In the rows, zero is written as 128.
runs of hidden systems
lema, seq 1 (11 x 22)
[[147  98 144 182 136 135 161 119 130 143 133 176  76 148 124 127  85  89
   93 158 149 163]
 [143 108 128 117 145  76 132 133 129 148 127 169 187 166 137  94 129 166
  157 103  79 116]
 [ 81  81 137 113 117 125 147 167  86 116  93 140 132  90 109 117 119 118
  137 111 187 121]
 [109 120 132 183 122 110 109 115 149 180 177  93 137 102 139 157 135 120
  152  91 134 119]
 [170 149 179  62 116 139 105 110 112 111 143  89 162 100 137 150 162 150
  131 149 125 129]
 [107 161  91 138 141 190  81 151 166  83 109 140  86  98 140 161 117 148
  103 137 142 117]
 [164 171 109 143 128 119 120 105 157 117 124  77 105 188 118  85 123  87
  110 110 107 130]
 [170  88 167 121 138 141 175 107 121 126 105 168  95 173 117 128 105 140
  137 181 128 160]
 [ 71 106  83 139 162 111 158 151 121 123 116 170 157 152 130 105 107 171
  148 100  81 127]
 [102 109 117 132  89  82 170 156  71 151 125 103 138 132 118 119 136  82
  125 111 173 128]
 [132 104 153 147 115 117 122  89 116 203 161 153 129  72 145 165 158 136
  145 140 129 123]]
Gato, seq 2 (11 x 22)
[[ 93 122 109 113 141 147 138 150 124 111 115 110 149 154 125 125  81 163
  128 110 144 120]
 [136 135 107 144  95 105 129 140 149 150 114  90 109 143 107 144 149 102
  150 112 144 120]
 [137 137 164 115 127 145 152  87 116 133 158 119 112 111 116 140 158 126
  137 165 107 157]
 [ 96 147  95 139 146 137 141 147 101 112 151 143 145 153 156 136  94 151
   96 136 116 136]
 [145 133  82 137  96 102 114 149 132 148  83 147 114 126 127 115 140  92
  110 112 138 108]
 [147  99 192 139 141 140 122  98 135 146 136 153 100  90 105 111 134 116
  129 130 115 149]
 [119 124 145 124 155 119 120 149 129 109 164 139 191 154 145 126  92 172
  125 122 138 124]
 [127 123  77 108 105 122 124 151 147 125  70 114 147 110 126 134 130 123
  150 118 167 101]
 [132 116 166 149 125 152 125 100 152 132 134  81  81  89 113 137 143 100
  144 107 106 156]
 [134 160 152 119 144 121 124 135 106  88 192 119 151 173 158 153 127 154
  113 157 119 137]
 [113 140  48 108 126 137 141 127 115 121  67 149 118 141 150 126 127 142
  127 151 146  96]]
lugu, seq 3 (11 x 22)
[[ 89 125 117 154 186 121 107 120 158  89 146  93 160 151 170 113 114 164
  174  87 107 105]
 [166 118 150  94  97 128 123 113  94 111  89  56 105 141 147 124 136  97
  127 132 196 110]
 [116 134 157 126 119 173 138  96 105 169 161 121  74 145 123 188 142 194
  153 148  93 140]
 [ 73 173 112 115 142 108 158 158  89  73 171 103 156 168 117 102 130 119
  110 121 113 142]
 [128 142  88 147  97 125 128 128 110 163 107 164  87 144 113 139 130 100
  111 175 216  96]
 [126 132 134 137 116 139 128  94 116 214 143 158 132 105 100 105 121 140
   97  95  55 140]
 [125 108 154 133 143 104 144 203 154  72 145 166 180 131  88 114  96 109
  114 129 152 166]
 [140 122  68 134 128 113 112 103 188 165  83 137 158 106 134 132 141 133
  175 139 171  78]
 [159 102 161 127 123 164 125  92 142 137 109  81 110  59 141 120 118  93
  106  83  71 168]
 [162 127 169 136 132 106 114 194 158  62 161 124 132 176 143 186 132 152
  152 144 123 154]
 [114 147  70  83 149 128 134  80 114 102  82 123 131 133 173 102 172 147
  165 158 131  79]]
Gato, seq 4 (11 x 22)
[[131 123 147 100 143 134 149 140 105  69 118 126 136 118 142 115 122 111
  111 152 147 150]
 [121 102 105 165 138 121 121 125 135 137 115 129 103 139 176 152 115 142
  145 116 127 114]
 [145 132 157  95 115 105 117 118 100 123 113 111 124 130 122  95 166 120
  131 109 101 120]
 [ 94 113 155 138 147 146 127 124  99 127 150 148 105 132 130 144 116 158
  135 148 172 118]
 [128 151  92 120 117 114 112 111 136 166 125 104 163 145 127 113 124 144
  127 102 122  95]
 [132 133 148 111  96 149 129 142 122 138 113 120 103 113  86 144 130 119
  116 132 152 140]
 [113 148 123 155 149 133 126 115 162 135 170 135 136 138 114 142 124 148
  137 136 109 137]
 [148 148 101 104 123 125 146 137 132 105 114 124 163 138 132 119 112 107
  102 148 138 141]
 [135  96 119 161 126 138 139 137 145 136  99 147  86 113 132 153 115 119
  130 127 118 147]
 [140 126 158 130 144  95 130 120 127 113 147 135 142 134 130  99 145 117
  133 115  86 143]
 [118 102 135 121 146 124 136 138 100 105 120 153 143 125 156 134 115 142
  130 154 176 118]]
fala, seq 5 (11 x 22)
[[ 93 166 140 196 132 159  92 112 124 137 175  75  44 181 120 120 101 114
   93  79 113 126]
 [195 181 136  91  87  76 160 118 115 153 152 133 144 234  78 111 163 127
  136 177 108 132]
 [ 74 120  64 124 149 189 179 109 137 171  98 191 127 121  83 125  75 176
  119 153 114 140]
 [ 84 120 104 193  95  81 149 187 115 157 157 108 130 103  99 111 114  52
   88  49  98 165]
 [206 106 156  86  88  76 141 133 143 164 111 186 165  80 102 147 195 104
  153 188 150 134]
 [ 77  99 130 128 193 189 104 114 142 104 133 170 180  17 173 138  82 176
  107 122 120 134]
 [146 131 133 158 107  86  61 207 138  55 125  65 135 129 169 129 118  65
   96  61 175 109]
 [222 120 170  87 137 137  90  62 190 131  78 125 100 141 135 134 187 155
  197 175 127 101]
 [ 65 127 158 137 214 196 162  89 112  61 172  97 119 162 159 116  59 178
  121 135 106 163]
 [123 150  61 160  74  65 148 195 102 121 126  76  98 250 138 159 128 102
  144 112 162 107]
 [141 125 113  84 103 142 180  29 112 221  68 142  77 112  91 106 198 145
  177 157  69 114]]
tevis, seq 6 (11 x 22)
[[148 116 172  99 162 126 128 112 135  89 127 150 139 125 135 107 151 154
  154 139  79 142]
 [107 117 117 152 162 127 125 149 115  80 123 154 110 172 161 122  97 139
  120 139 168 115]
 [150  98 112 139 102 104 131 104 110 173  93  93 115 147 163 124 128 118
  140  92 125 106]
 [109  93 193 105 121 143 141 114  96 142 136 117 113 104  96 135 148 150
  162 120 128 140]
 [ 75 172 104 136 136 132 115 146 121 120 177 128 146 153 120 156 133 164
  134 147 171 104]
 [144 166  66 114  93 137 123 116 125 153  96  98 129  98 139 124 133  87
   85 130 140 116]
 [151 126 177 136 119 153 119 113 146 154 136 150  93  95  83 123 137 120
  112 123  80 163]
 [124 153 132 116 159 106 135 151 145  94 160 165 175 186 105 108 119 161
  136 153 120 131]
 [141 101  63 141 129 124 153 133 141 121  63 144 131 130 159 120  89 100
  117 138 164 118]
 [140  70 164 165 121 120 140 113 130 162 123 107 107  99 135 129 120 112
  143  71  72 160]
 [114 120 188 101 143 101 133 164 108  83 174 128 168 144 122 151 155 165
  169 146 146 136]]
lugu, seq 7 (11 x 22)
[[134 163 137 107 123 143 117 124 144 149 150 125 169 125  80 103 111 134
   93 111 101 140]
 [136 132 108 131 136 143 139 159 184  99 109 142 138 146  83 130  96 118
  125 154 158 145]
 [154 127  85 145 124 121 141  94 177 159  94 111 123 141 123 111 125 113
  148 118  96 126]
 [163  85 150 136 121 117 166 137 121 110 109 122 111 123 142 133 121  93
  124 123  89 178]
 [122 103 117 141 136  89 138 156 118 110 129 152 131 141 172 157 153 150
  165 140 115 126]
 [103 117 122 122 136 116 114 107  78 121 111 130 121  82 179 105 158 114
  127 115 133  99]
 [126 116 182 145 126 140  82 134  98 138 164 136 110 105 149 149 121 140
  103 114 157 116]
 [120 162 151  85 135 133  90 133 124 124 155 129 175 142 104 122 139 186
  133 128 141 100]
 [100 149 114 117 145 181 125 112 156 108 112 104 124 120  88 113  98 132
  121 138 172 119]
 [155 151 121 150 106 141 130 115 165 166 139  80 108 177  93 134 102 115
  119 113 122 142]
 [159 134 124  99 112 119 185 135 132 122 115 130 128 167  93 133 139 118
  139 160  88 168]]
Rud, seq 8 (11 x 22)
[[152 143 115 117  85 111 137 130 132 169 120 103 124 169  94 141 140 123
  142 127 141 118]
 [118 116 147 119 138 140 168 105 125 143 130 159 117 109  91 124 143 129
  147 160 110 156]
 [117 137  95 156 134 113 144 156 137 135 157 148 166 136 135 131  94 122
   98 116 107 151]
 [161 111 113 115  92  96 124 147 125 140  85 130 142 101 144 135 151 104
  132 116 128 122]
 [121  98 167 141 158 144 106 107 136 123 127 155 113  74 137 110 136 134
  133 111  97 138]
 [129 143 133 136 146 111  99 159 139  87 157 110 176 148 155 122 104 132
  110 106 143 120]
 [143 119 115 107 118 144 112 123 140 113  75 102 111 114 142 148 137 133
  151 138 177 102]
 [109 135 156 143 149 166 126  85 133 127 138 102  76 133 112 113 120 134
  129 115  98 144]
 [135 161 132 127 124 102 143 154 117 101 170 118 141 202 122 141 122 131
  120 160 148 135]
 [119 117  76 108 117 137 164 110 115 157  78 152 117 127 129 140 141 143
  153 164 141 111]
 [111 119 138 156 118 135 141 114  94 172 138 137  97 122 110  97 110 107
   92  91  81 148]]
vib, seq 9 (11 x 22)
[[173 104 119 134  88 123 193  93 118 147  85 100  86 108 130 133 144  45
  123 162 140 168]
 [147  92 169 159 134 105 151 140 123 149 171 168 119 151 150 169 133 165
  151 126  43 175]
 [ 96 121  99 114 157  83 103 186 101  57 100 177 168 110 180  99 148 132
  127 112 128  98]
 [129 108 109 175 129 133  95  68 128 171  96 115  78  80 171 101 134  75
  120 107 173  82]
 [158 116 223 117 108 125  87 110 111 194 179  96 150 135 105 127 123 171
  126  74  95 131]
 [102 151 139  78 157 164  81 177 151  56 130 147 175 131 108 150 115 200
  143 155 193 100]
 [ 96 184  43 136 127 181 147  79 151 114 101  45  96 129 127 119 110  90
  109 137 159 114]
 [194 131 183 121  66 123 175 119 105 174 150  91  88 184  76 153 126  95
  105 144  99 190]
 [112 122 126 110 167 112 164 170 132  82 143 225 143 173 117 153 144 200
  168 189  86 149]
 [ 67 124  23 159 156 108 165 136 106  93  76 148 133  94 178  71 112  60
   95 112 128 114]
 [185  72 165 183  70  71 121 101 117 239 124 124  89 114 127 121 140  64
  129  85 139 121]]
fala, seq 10 (11 x 22)
[[112 172 137  95 124 167 147  94  61 128 154 108  91 163 133 137 134 157
  102 156 105 133]
 [ 87 185  86 147 110 124 118 158  96 153 155 159  95 182 103 129 129 142
   92 134 135 107]
 [140 149 106 121 106 109 128 102 126 198 110 157 137 136  76  69 135 106
  104 109 106 111]
 [138 102 170 134 123 143 148 144 139 161 140 172 147 104  66 120  85 123
   97 128 129 167]
 [119 120 118 140 125 100 121 186 177 125 150 141 206  99 104 150 115 134
  139 106 133 137]
 [146 110 105 119 133 135 129 119 185 109  77 107 156  56 134 127 133  92
  144 132 156 131]
 [161 102 165 158 149 152 120 116 150  88 140 104 103  86 187 166 121 109
  124 133 111 166]
 [142 143 127 106 149 107 120 153 114  47 133 121 133 166 185 145 155 147
  144 151 112 125]
 [106 115  99 130 152 142 127  95 111 110  75 135  71 158 156 100 132 143
  150 133 144  91]
 [127 104 176 152 125 116 141  96  72 161 147 102  79 180 133 100 120 127
  129  93 105 129]
 [122 137 154  90 103 107 150 140  79 160 151 145 145 182  89 141 146 177
  152 153 146 115]]
kebez, seq 11 (11 x 22)
[[ 96  90 135 103 139 164 146 154  94  68  71 135  91 108 140 135 113 139
  133 138 168 134]
 [ 88 131 117 195 138 107 109 110 131 144 162  97  92 137 153 129 145 109
  153  94 132 105]
 [143 144 176  77 106 112 147 115  53 132 162 107 144 133 131 133 165 129
  122 155 125 138]
 [ 87 155  96 141 137 174  97 155 117 136 138 171 108 126 130 159  93 181
   88 132 139 111]
 [128 172 107 129 108 105 106 125 145 153 126  95 146 154  80  71 135  96
  109  78 114 110]
 [188 113 173 113 112 139 140  98 143 166 130 151 124 133  94 145 119 129
  130 183 166 144]
 [109 120  84 132 154 141 154 140 177 125 123 138 176 128 127 146  85 170
  144 115  84 151]
 [137 117 106 129 110 104 144 166 142  86  80 109 118 122 112 108 134  63
  124 119 160 139]
 [152 103 142 159 135 118 130  74 139 161 133 148  92  95 170 157 166 116
  157 158 118 128]
 [ 98 114 151 109 157 122 144 150  92  84 153 140 174 101 160 118 123 148
  116 110  79 155]
 [123 141 115 137 123 117  74 175 110  92 105 147  96 151 151 126 128 127
  103 116 183  82]]
tevis, seq 12 (11 x 22)
[[119 103 100 174 109 111 148 131 134 194 114 122 104 163 107 101 100 122
  120  50  42 149]
 [142  87 190  95 113  69 182 163 110 114 140 140 178 135  70 119 160 114
  178 148 156 158]
 [ 79 109  78 161 167 148 142 115 150 133 149 166 167  77 179 184  97 159
  143 170 180 112]
 [127 146  97 138  96 128  97 161 108 122 126  59 152  82 179 135 105  89
   64  41  80 139]
 [182 129 216 106 113 108  65 141 154 108 132 152 101  91  96 131 206 116
  151 142 140 125]
 [107 159 123 122 213 168 110  64 157  92 151 145 152 160 154  95  99 185
  136 170 144  97]
 [157 131  82 135  87 150 124 164 112 119  65  79  78 201 144 129  57 105
   73  90 138 127]
 [157  85 167 122  93 102 155 101 148 180  92 123  77 135  63 124 203 122
  214 118  79 139]
 [ 49 122 154 127 188 138 211 105  91  94 203 141 161 149 110 126 111 160
  155 187 149 162]
 [121 155  25 154  74 112 130 191  88 149 124 127 135 140 193 198  99 113
   69 136 160 113]
 [147 112 143 109  94 109 105  98 119 182  85 137 120   9 117  95 206  88
  127  74  59 127]]
lema, seq 13 (11 x 22)
[[122 152  76 134 122 154 127  81 127 185 122 131 110 131 146 154 132 160
  130 146 117 104]
 [124 167 132  99 111 141 136 133 102 134 137 132 134 124  87 100 129 119
   78 117  82 151]
 [137 142 110 150 126 110 127 158 154 132 145 184 133 147  98 140 126 117
  120 171 175 126]
 [145 108 105 118 142 118 134  88 156 160  94 134 181 109 128  78 105 120
  134 111 129 112]
 [140  87 166 139 114 135 138 171 133 121 128 129 135  98 107 148  92 111
  110 100 127 171]
 [135 121 124 137 138  90 119 147 165 107 136 124 149 122 146 151 170 134
  180 131 128 119]
 [118 116 134 112 150 152 132  94 104  92 105  89 126  86 174 114 122 111
  122 132 146 123]
 [141 134 137 164 113 142  97 146 122 128 151 113  83 149 160 164 109 135
   94 101  98 139]
 [143 151 143  93 126 104 115 116 112 105 117 137 107 166 118 109 187 146
  158 152 112 104]
 [ 81 119 122 143 160 166 144 104 107 125 125 149 103 136 123 107  88 140
  112 142 165 122]
 [137 138 114 137  97 109 131 143 125 180 149 106 150 187 111 133  99 142
  118  91 114 126]]
Rud, seq 14 (11 x 22)
[[147 171  94 126  92 116 150  84  59 179 117 121  68 188 155 102 156 115
   88 117  41 126]
 [137 122 179 109 117  82 123 161  46 138 144 239 109 163 109 102 160 149
  113 165 137 117]
 [ 80  96  91 127 158 102 120 122 120 190 112 199 206 108 123  82  96 172
  143 104 160  71]
 [131  92 158 126  83 136 109 145 118 190 116  83 168  64  95 114  74  92
   89  56 183 125]
 [143 124 198 138 114 142  82 143 206 141 180  98 144  77  80 193 161 150
  176 117 144 142]
 [102 186  85 107 168 164 148 118 204  49 152  74 185  87 117 139 136 114
  135 162 117 159]
 [186 160  57 159 107 168 136 141 172  82  81  97  65 146 166 167  92  73
   71 153 109 162]
 [198 122 156 116 128 107 137  98 125 117  89 148  53 204 142 102 186 138
  157 134  26 140]
 [ 88  86 152 124 194  93 181 140  57  65 125 215 130 187 154  66 111 154
  137 158 124 138]
 [ 91  67  73 162 115  85 134 149  64 189  96 134 146 160 190 123  69 143
  135  79 188  72]
 [110  87 208 109  76 117 103 100  53 216 138  83 111  65 111 131 179 130
  151  68 156  99]]
kebez, seq 15 (11 x 22)
[[160 149 176  85 107  97 124 137  70 112 144  94 140 199 127 104 139 141
  119 123 122 124]
 [ 96 133 114 124 138 186 125 108 118 149 107 153  75 151 106 144 106 187
  135 155 157 104]
 [ 87 143 106 156 132 111 161 121 145 155 161  79 157 156  79  93 101 101
  127  87 122 140]
 [174 132 130 110  76 107 162 147 110 155 127 135 125 152 109 172 140 111
  121 184 177 142]
 [ 91 133  61 140 137 156 143 118 154 154 111 162 139  72 129 150 127 152
  131 127  74 137]
 [137 129 134 145 122  92 121 173 142  91 132 139 157  96 108  88 128  58
   87 105 137 151]
 [199 116 142 121 122 108  87 106 141 149 112 165 125 127 174 149 159 146
  143 162 137 100]
 [102  96 150 104 170 166 123 110 136 105 102 124 154  79 137  96 102 165
  138  86  78 138]
 [138 114 164 155 137 108  96 175 151  75 138 101 112 169 124 128 107 109
  134 111 191 118]
 [145 137 127  96 122 135 138  59 114 153 117  79 109 152 160 151 168 161
  178 152 121 100]
 [ 72 118 147 138 146 176 170 137  97 104 156 114 109 108 114 137  82 130
   99 118 114 180]]
vib, seq 16 (11 x 22)
[[127 221  78 105 101  92  95 177 122 125 133 169 147 155  87  88 178 117
   80 120  72 113]
 [153 119 133 148 155 145 128  89 172 135  85 216 101  77  85  68 126  74
  102 173 156 132]
 [150  85 126 164 149 123 143 108 186 189 130 131 187 142 112  93  45 139
  116  70  69 155]
 [152  64 140  77 111 109 133 186 160 102  55 112 186 111 104 135 119 146
  183  99 158 124]
 [ 86  98 118 154 160 156 157  86 169 104 127  59 110  78 158 173 152 123
  202 135 141 138]
 [158 144 154 122  98 103 140 143  76 106 187  49 153 134 193 176 135 101
   98 117 109 160]
 [163 159 132 107 113 135  77 150 100  91 118 173  69 149 179 183 182 168
  122 178 129  99]
 [ 74 167 121 148 171 151 107  87  89  99 134 146  67 137 142  54 140 118
   91 110  80 115]
 [159 107 170 148 119  95 116 134  96 166 141 155 131 193 104  70  69  99
   86 120 190 115]
 [103 108 110  94 127 145 133 104 136 205  96 162 151 149  75 121 121 217
  182 130 135  83]
 [ 43 122 112 126 126 155 167 160 134 113 133  95 157  64  65 124 104 109
  125  97 153 160]]

runs to name
seq 17 (2 x 22)
[[110 116 120 132 130 113 139 122 128 136 144 125 144  98 145 165 164 145
  170 142 131 122]
 [105 144 114 115 126 142 117 148 103  96 135 115 144  74 158 142 132 117
   96 120 130 130]]
 : kebez
seq 18 (2 x 22)
[[147  70 192 153 131 140 143 125 170 138 145  98 138 101 102 146  92 114
  147 103 133 174]
 [128 138 132 102 136 103 137 162 139  84 167 106 190 138 154 175 149 165
  159 143 112 142]]
 : Gato
seq 19 (2 x 22)
[[129 140 156 124 185 154 143  77 178  73 126  84 120 180 100  59 107 128
  148 119  85 155]
 [142  99 113 172 127 107 205 142 132 122 141 113 103 239 124 157  76 114
  151 166 159 162]]
 : fala
seq 20 (2 x 22)
[[111 172 157  82 124 135 102 134 120 107 156 104 174  92  91 120 160 133
  128 142 179 108]
 [137 182  87 149 133 182  85 111 181 138 130 136 112 110 124 147 100 127
   82 155 168 110]]
 : tevis
seq 21 (2 x 22)
[[116 136  88 133 125 155 129 124 154 118  95  98  90 141 127 151 124 141
  148 128 137 117]
 [126 138 132 136 118 128 162 104 120 128 135  84  91 146 116 125 147  98
  133 125  96 157]]
 : tevis
seq 22 (2 x 22)
[[165 139 146 113 134 121 111  85  99 145 139 144 136 126 162 107 137 123
  102 149 122 115]
 [125 132 137 114 128 154 104 163 112 111 122 148 124 150 124 135  89 165
   95 117 132 121]]
 : fala
seq 23 (2 x 22)
[[130  54 163 133 187 150 170 135 111  64  93 161 115 184 161  95  42 151
  125 137 139 157]
 [100  67 111 148 108  86 151 153  92 150 102  72 114 205 158 144 101 153
  190  63 139 104]]
 : Rud
seq 24 (2 x 22)
[[144 187 128 102 165 122 102  88 136  80 173 114 154 152 184 141 177 162
  150 181 118 106]
 [110 170  65  91 133 183 123 134  93  83  68 134  93 141 149 116  97 142
   71 153 146 108]]
 : Rud
seq 25 (2 x 22)
[[ 95 141 107 149 123 180 113 104 182 166 125 113 109  43  80 148 133 116
  128 115 139 132]
 [179 189 146 137 119 128 116 128 179 114 183  91 150 136 102 133 122  87
   86 136  96 172]]
 : Rud
seq 26 (2 x 22)
[[117  79 160 167 137 109 168 169 122 103 149 180 124  80 118 139 119  87
  116 146 143 181]
 [132 135  82 127 131  67 102 152 120 121 126 162 171 124 190 139 168 143
  144 128 120  87]]
 : kebez
seq 27 (2 x 22)
[[ 74 168 111 122 125 133 159 182 105  65 158 117 110 164 102 156 141 132
  120 147 119 159]
 [143 152  68 153 111  92 144 101 119 150 120 157 109 122 162 130 170  77
  115 174 138 114]]
 : tevis
seq 28 (2 x 22)
[[ 81 193 119  89 155 202 109 113 114  82 168 115 147  95 140 170 109 173
   91 189 188 115]
 [146 212  45 149  85 155  69 145 151 140  97 104  68 141 135 131 126  98
   52  99  93 104]]
 : tevis
seq 29 (2 x 22)
[[167 135 135 148 134 105 104 133 120 128 143 203 123 109 167 125 143 112
   83 154  90 141]
 [139 117 116 143 154 118  73 130 145 127  90 182 130 117 151  74 112 136
   99  86  96 100]]
 : vib
seq 30 (2 x 22)
[[122 122 114 102 157 148 129 124 153  99  85 152 158 104 119  89 110 142
  127 118 101 133]
 [139  94 135 171 139 128 121 132 171 116 107 106 103 143 133 125  90 104
  140 103 156 129]]
 : lugu
seq 31 (2 x 22)
[[106 118 111 134 137 107 129 151 103 127 119 143 150 164 132  94  93 136
  112 104 146 108]
 [129  92 145 136  96 109 138 130 111 187 114 121 118 133 101 131 131 125
  151 105 151 115]]
 : lema
seq 32 (2 x 22)
[[152 144 141  98  92 110 135 126 132 138  86 134  96 113  58  88 184  79
  130 131 119 134]
 [121 119 153 159 180 141 162  86 154 149 175 186 137 146  99 116 100 145
  136 180 136 151]]
 : tevis
seq 33 (2 x 22)
[[130  84 122 149 142  93 197 147 125  83  90 143  93 176 117  92 132  86
  156 127  82 176]
 [134  50 131 164 147  62 187 112  97 148 122 176 136 144 180 118 131 110
  172 146 132 136]]
 : vib
seq 34 (2 x 22)
[[148 144 128 200 138 142  71 120 180 147 158 143  98 112 150 142 101 105
   85 110 118 129]
 [194 142 163  67 125 111 114 125 130 103 111 102 170 164 123  94 136 141
  130 114  86 134]]
 : tevis
seq 35 (2 x 22)
[[126 122 105 181 151 123 113 122 115 114 115 235  57  98 179 129 146  97
   95 181 139 118]
 [123 108 143 135 161  72 113 104  90 161 140 162 181 121 166  50 133 130
  118  66  64 108]]
 : kebez
seq 36 (2 x 22)
[[134 146 127 165 156 119  90 168 137  59 146 147 130 121 166 114  98  87
   73 125 155 133]
 [211 111 142 123 125 108  80 102 152 143  89 126 129 140 176 117 134 129
  133 113 115 100]]
 : tevis
seq 37 (2 x 22)
[[117 156 170 103 139  84 106 137 109  73 152  40 157 188 120  66 151 118
  144  69 118 115]
 [169 117 150 115 116 161 128  94 138 133  97 134  74 143 126 172 138 135
  157 214 244 102]]
 : tevis
seq 38 (2 x 22)
[[128 154 165  87 116 163 148 143 110 149 161 112 177 128  46  97  80 139
   67 100  89 181]
 [145 154  81 137 111 107 110 200 206 118 118 194 152 150  63 160 133 139
  138 167 169 124]]
 : tevis
seq 39 (2 x 22)
[[140 133 108 107 123 112 164 137 104 101  99 136 112 203 129 117 125 130
  138 171 161 120]
 [105  88 119 144 128 135 170  92  91 185 100 153  82 153 125 117 114 148
  147 129 116 122]]
 : Rud
seq 40 (2 x 22)
[[133 135 141 137 123 109 110 147 128 118 155  77 152 131 158 133 130 135
  124  60  45 148]
 [137 138 135  87 128 127 144 138 131  77 100 143 111 140  97 127 166 115
  154 193 189 124]]
 : fala
